In the data rows, 128 means zero.
Here are some points, one per row:
[146 161 113 154 145 155 122 134 121 157 187 129 164 133  58 133 134 141
  86 121 173  55 179 164  92 165 117 121 120 111 177 125]
[178 214 152  71 148 133  99 146 163  96  91  46 178 207 190 222  94 193
  85 178 123 211 113 137 130 194 140 141 130 160 141 104]
[144 130 140 102 120 124 183  94 179 182 151 116  80  49  89 122  95 179
 179 101  95  89 192 103  97 119 153 110 140 125 138 149]
[124  93 133 140 127 107 135 132  53 137 109 176 125 100 103 119 161  63
 143 156 134 104  67 113 136 101  88 126 108 151 144 118]
[ 70  90  74 144 174 129 139 124 167 154 108 130 138  85 112 138  83 107
 164 131  51 100 111 140 109  83 158 148 176 150 177 162]
[138 106 178  91 109 127 124  55  90 180 162 117 117 103  99 181 188 122
  82 145 105  20 179 155 115 137  98 111  88  69  80 177]
[137 164 114 165 164 126 166 158 159 160 127 180 122  75 130 113  49 176
 237 132 124 145 174 123 130 110 146 123 111 148 172 169]
[ 92 139 121 133 170 132 162 147 132 173 122 101 144  98 162 118 102 118
 115  86  36  78 105 117 153 129 146 140 179 128 190 161]
[193  95 211 122  71 134 135 156 198  39 108 115 170 136  97 112  16  64
  32  95 217 132 172  34 105 176 151 179  73 128 163  88]
[159 202 128 133 139 147  74 189  79  42 179  75 108 125 116 196 112  86
  76 249 209 227 119  99 109 217 114 112 168 187  58  20]
[116 136  88 143 107  70  96 157 102 173 111 119 138 157 139 136 216 180
 201  83  51 108 123 177 109  73  35  98 177 136 116 189]
[111 163 121 124 140  67 166 145 128 130 116 145 101 175 119 139 128 150
 187 126 161 130 105 154 119 172 107  42 158 209  82 101]
[ 27 104  85 160 160  67  69 241 145  91 128 129  94 147 203  94  94 147
 229 108  72 241  58  73 109 167 182 157 174 135  34 140]
[ 75 130 125 140 153  84 121 146 141  84  58 136 126 123 162  94  69 145
 226 128 101 180 111 111 151 131 140  96 162 154 154 151]
[155 130 163  86 130 162  71 113 166 194 110 163 186 134 224 174  85 131
  35 145 205 112 135 188 151  83 127 177  81  74 149 145]
[121 172  66 181 146 157  37 108  71 123 123 109 158 153 178 104 223 111
 174 116  85 106 123 184  89 128 144  56 150 134  97 179]
[138 200 105  63  92 160 138 113 119 122 188 110 180 158  86 134 131 155
  24  99 151  56 139 124 128 116 110 134  29  93 155 129]
[136  56 134 145  96 123 138 154 141 131 148 151 125 151 121 149 159 127
  79 161 194 120 110 156  90 117 136 148 108 110 139 135]
[ 85 123  59 198 137 116 130 138  55 143 106 161 126  77 214 123 176 134
 154  87  55 110  32 125 163  84  95 143 206 107 169 114]
[ 79  74 124 116 133 110 172  73 134 205 192 150  93 108  95  50 193  97
  67 178 125  92 134 152 109  74 142 125 123  81 137 157]
[150  86 191  99  88 165 181 135 160 141 194 132 122 133  58 146  98 132
   0 121 168 170 102  70  75 163 125 202 127 138 125 123]
[ 89  69 125 168 192 111  76 132 112 154 101  81 104  66 118  78 169  97
 149 119  95  66  94  98 132 126  99  94 232 141  82 151]
[108  70  47 137 155  76 134 129 115 124 102 150  90 152 162  77 161 140
 118 114 128 144  70  65 123 128 116 219 182  66 120 120]
[ 59 102 138 119 152 144 156 212 211  83 118  45  97 132 186 113  38 142
 184 138  82 207  94  58  99 166 191 139 136 167 132  86]
[168 168 142  90  85 152 122 125  82  70 107 101 100 163 118 180 174 107
 125 173 221 203 152 145  94 121  77 160  62 163  78  42]
[179 205 162 140 133 159 111 137 137 165 148 144 149 163 176 204 144 209
  70 133 185  50 185 142 156 139 115 101 106 130 144 140]
[ 65  39  92 172 154 142 183 172 177 155 135 179 146 124 131  95  40 147
 138  36  98 143  49  72 106  69 181 177 164 107 169 104]
[104 149  73 147 155 201  71 160 113 126  98 169 122 135 139  96 201 117
 110 132  97  54 102 158 173 106  79 119 181 105 125 132]
[120 119 132 106  78 114 156  79 114 160 144 102 118  90 106 100 188 135
 141 180 131  84 198 149 123 146  80  88 128 121 106 141]
[127  77 171 143  95 140 174 139 171  73 105 209 174 125 116  71 113  58
 128 118  60 204  79  59 101 126 118 156  89 105 153 149]
[ 77 109 132 130 132  96 107 161 125  58 174 148  94 151 117 118 143 119
 205 107 122 179  98 137 100 155 162 167 156 168 167  49]
[ 73 112 104 145 131 121 150 105 110 166 186 159  80  77  87 116 217  80
 142 159 136  98 102 139 124 123 134  93 118 122 183 124]
[113 161  87 137 218  69  94 134  64  48 133  73 108 158 157 131  71 185
 167 104 107 136 135 148 100 151 108  46 180 169  75 155]
[ 97  47 132 129 159  42 208 103 122  94 145 146  97 145 117  94  87  89
  95 105  62 111 172  55 143  65 189 142 122  78 150 155]
[168 132 110 175 134 122 102 148  69  89  83 112 159 163 216 105 114 181
 107  78 106 172  90 106 147 125 147 124 150 126  75 130]
[135 106 196 116 150 142 157  46 186 147 129 122  46 103 113  67  95 121
 178 112  13  85 153 117 172 147 171 104 102 118 195 208]
[214 136 181  51  52 168 118 115 179 128 120 143 181 165  97 129 185  85
  13  95 185  87 215 174 165 106 123 155  27  56 162  94]
[172 136 148 125 154 157 120  90 163 167 116  74 150  49 137 116  18 117
 108 131 110  46 155 133 183  91 139  81 108  90 179 161]
[ 77  90  84 131 139 130 109 180 126 146  56 147 139 156 165  67 177  97
 130 119  97 186  62  62 175 157 151 217 184 112 181 157]
[134 167 131 109  81  70 136 150 130 173 136 110  98 156 138  96 137 127
 185 146 108 148 183 134  69 111 124  91  77 142  78 132]
[128  62 161 149 102 203 239 101 224 115 117 250 119 111  48 124   5  73
 106 157 141 192 140  94 103 137 180 140  62 175 200  80]
[158 110 149 118 120 137 174 143 163  67 121  97 100 103 128  90  68 121
 186  81 136 189 192  92 187 122 119 130  82 119 158 114]
[ 40  69  28 193 153 118 106 116  65  95  65 103  81 106 154  63 180 139
 165  82  45 104 134  98 134  55  78 120 171 123 102 122]
[194 140 166  65  91 155 111  56  43 168 173 126 199 153 129 184 179 145
  78 131 144  59 194 199 168 147 109 125 109 127 131 116]
[183 163 138  45 157 129 114 223 165 121 116  64 149 117 152 190 116 149
  47 135 168 137 151 124 198 136 145 172  83 145  92  86]
[108 212  89 228 129 142  96 148  68  81 114 148 109 150 208 128 120 163
 174  93 112 145  96  90 180 155 112  76 188 147 119 151]
[ 70 140  66 108 137 136 160  99 133 102 209 127 117  82 124 153 109 154
 164 119  85 112 123 130 130 150 130 107 157 171 109 129]
[153 171 109 147 191 121  90 142  96 121 117  87  50 145 160  98 122 143
 204 116 101 186  61 171 127 158 141  78 168 211 106 143]
[113 173 144  63 116 150  91 126 107 150 119 126 172 131 101 248 181 189
  58 119 245 134 157 197 116 162 158 166  71  86  85  60]
[109 158 135 158 147 150 147 134  90 111 142 115 149 149 117 187 169  82
 118 146 134 124 111 120 107 138  83 175 136  99  90  86]
[147  86 155  67 123 153 104 155 162  68 166  82 115 125  50  75 193  78
  74 137 224 140 161  96 126 167 131 134 100 122  96 145]
[182 113  89 149 112  88 162  81 146 147 122 144 130 144 133 149 180 125
 190 135 137  75 149 205 148  84  90  79 171 114  79 110]
[181 113 121 135  54 158 104  71 122 112 161 171 128 123  70 129 173  73
  92 113 226 176 176 149 117 153 156 148  56 116  98 133]
[111 149 116 140 131 146 133 139 140 205  88 179 108  55 137 132  82 182
 191 115 119 132 120 196  96 125  89  86 155 188 143 170]
[104  66 124 136 104  96 164  65 151 174 132 161 116 151 118 143 142  98
 210 162  82 126 147 127 119  60 110 129 122  78 179 179]
[102  81 143 107 165 105 159  87  90 157 146 139 128  97 132  75 171  93
  98 184 125  46 104  99 196  83 131 133 154 105 169 197]
[175 131 156 124  86 149 132  50 124 158 174 179 194 119 100 141 101 144
 100 122 156  65 145 194 159 110 101 161  84  90 187 129]
[150 181 135 122 151 110  64 210 144  84 102 115 140 175 176 188 126 139
 152 133 130 196  54 130 117 179  94 145 174 162  74  12]
These points spread out most along one direction. Take the direction at right angles to it along which they spread out most. Then take the direction at right angles to both along which they spread out most. Go by this last direction. How far along it is each point below, from 0 to 99? 50 is the average, and the first point above lies past it. One standard deviation of the points above along it is 16.
[190 137 153 122  97 122 150 201 204  82  76  96 107 224  81 143 106 104
  90 138 197 255 120  73 103 173 156 143 111 119  73 112] -> 30
[ 84 113 156 112 137  80 153  74 157 142  98 179 182 143 163  89  46 188
 156 163  83 111 104 145 154  68 176  67 124  98 175 153] -> 41
[143 128 115 138  96 156  88 110 105 158  70 162 131 103 103 144 157 136
 159 136 118 113 159 226  68 129 137  45 146 146 148 200] -> 67
[193 156 186 133 140 126  98 132  68 112 117  36 104 179  90 176 152  93
  88 192 189 176 116 117 131 187 126 133  87 177  34  75] -> 60
[ 87 129 121 146  45 135 148  32 103 163 154 158 142 117 103 115  96 102
 145 131 123 136 132 125  94 106 128 129 142  76 195 131] -> 44
[144 100 173 120 108 150 140  89 121 145 123 190 159 111  75 104  85 108
 144 120 112 118 163 101 194  74 111 119  92 130 149 171] -> 40
[199 255 176 127 126 193 104 173 111  64 127  57 144 140 187 167  92 199
  96 128 157 117 144 152 200 193 170 148  89 145 102 123] -> 60
[111  93 136 150 113 161 108  87 117 222  96 132 128  75  60 127 239 110
 141  76 113  79  81 144  98  91 112 137 141 126 142 111] -> 61
[166 181 124  94 148  55  96 159 144  70 177  50 130 145 124 161 106 135
  78 164 196 127 174 129  51 137 143 191 110 168   0  73] -> 55
